One turn sends every row of this set to another row. A few are shown first. Where does it send the rows asked after them?
k867: [  1  25  25  -1  25   0  -7  46  -9  21 -19 -21  13  22  26 -39  -6]
k766: [-22  -5  -2   8  17  13  18  46  14  24  -3 -33  18  13  12 -26  30]
k665: [  4 -13  24   6  29 -15 -52  52 -15  11 -11 -15 -19 -27  22 -22   1]
k662: [  3 -14  13  18  35  -2 -22   5  42  -5  -6   9 -17 -32   3  -6 -12]
k231: [ 15 -14  24  13  29  -1 -39  20  38  25 -17 -13  -9 -32  25  -9 -14]
k676: [-17  27  27  22   3  30  25  15  27  -8  17 -36   4 -18  23 -11  14]
k929: [-22  18  45  14  10  18  18  31  19  -4  23 -34  -8 -30  39  -6  26]
k735: [ -2  -9  15 -12   2  26   8  19 -16  46  -7 -28   5 -11  29 -25  -2]
k142: [-28  -5   6  22  53 -11 -34  40  -3   2  -5 -25  -1 -24   1 -17  33]
k434: [  2  17  37  30  28 -12  17  33 -14   7 -32 -36 -12 -28  19  -1  13]
k608: [  9 -21  -7   7  20  -7 -22  13  29 -20  -4  21 -10 -24   5  -9 -11]
k776: [ -5  -1  -4  26  29   2 -21   2  23 -13 -10  27 -11 -30  11  -1  -6]
k534: [-10  18  -9  29  42  -5 -28   7  11  -4 -21   6  22 -18  18  -5  11]
k274: [  6  18  41  -3   4  12   8  43  35 -24  12 -35  -1   1  19 -35 -15]
k690: [-16  -3  -4  -5  22   0  30  40 -28 -26 -31 -21   8 -21   5 -18  13]
k797: [ -5 -36 -26 -12  15  10 -23  30  25  -8 -12   4  13 -25  14 -20  -4]
k280: [  1  20  17 -13 -15  29  15  14  -6 -24  14 -17  10 -16  30 -25 -13]
k188: [ -8  20  29 -16  -1  11  11  18 -23 -29  20 -16  11 -25  37 -19   9]
k321: [  0 -27  28  -9  11   3  21  62   6   3 -30 -35 -26 -31  20 -19  -9]
k854: [-30 -30  -9  -3  24  17 -31  39 -20  10  -6  -9 -11 -44  18 -18  13]
k333: [-12   7  44 -22  14   5   9  54  22 -31  18 -30  -4 -12  29 -37  -1]

k274 -> k280
k231 -> k797
k735 -> k766
Now these:
k333 -> k188
k690 -> k434
k142 -> k665
k662 -> k608

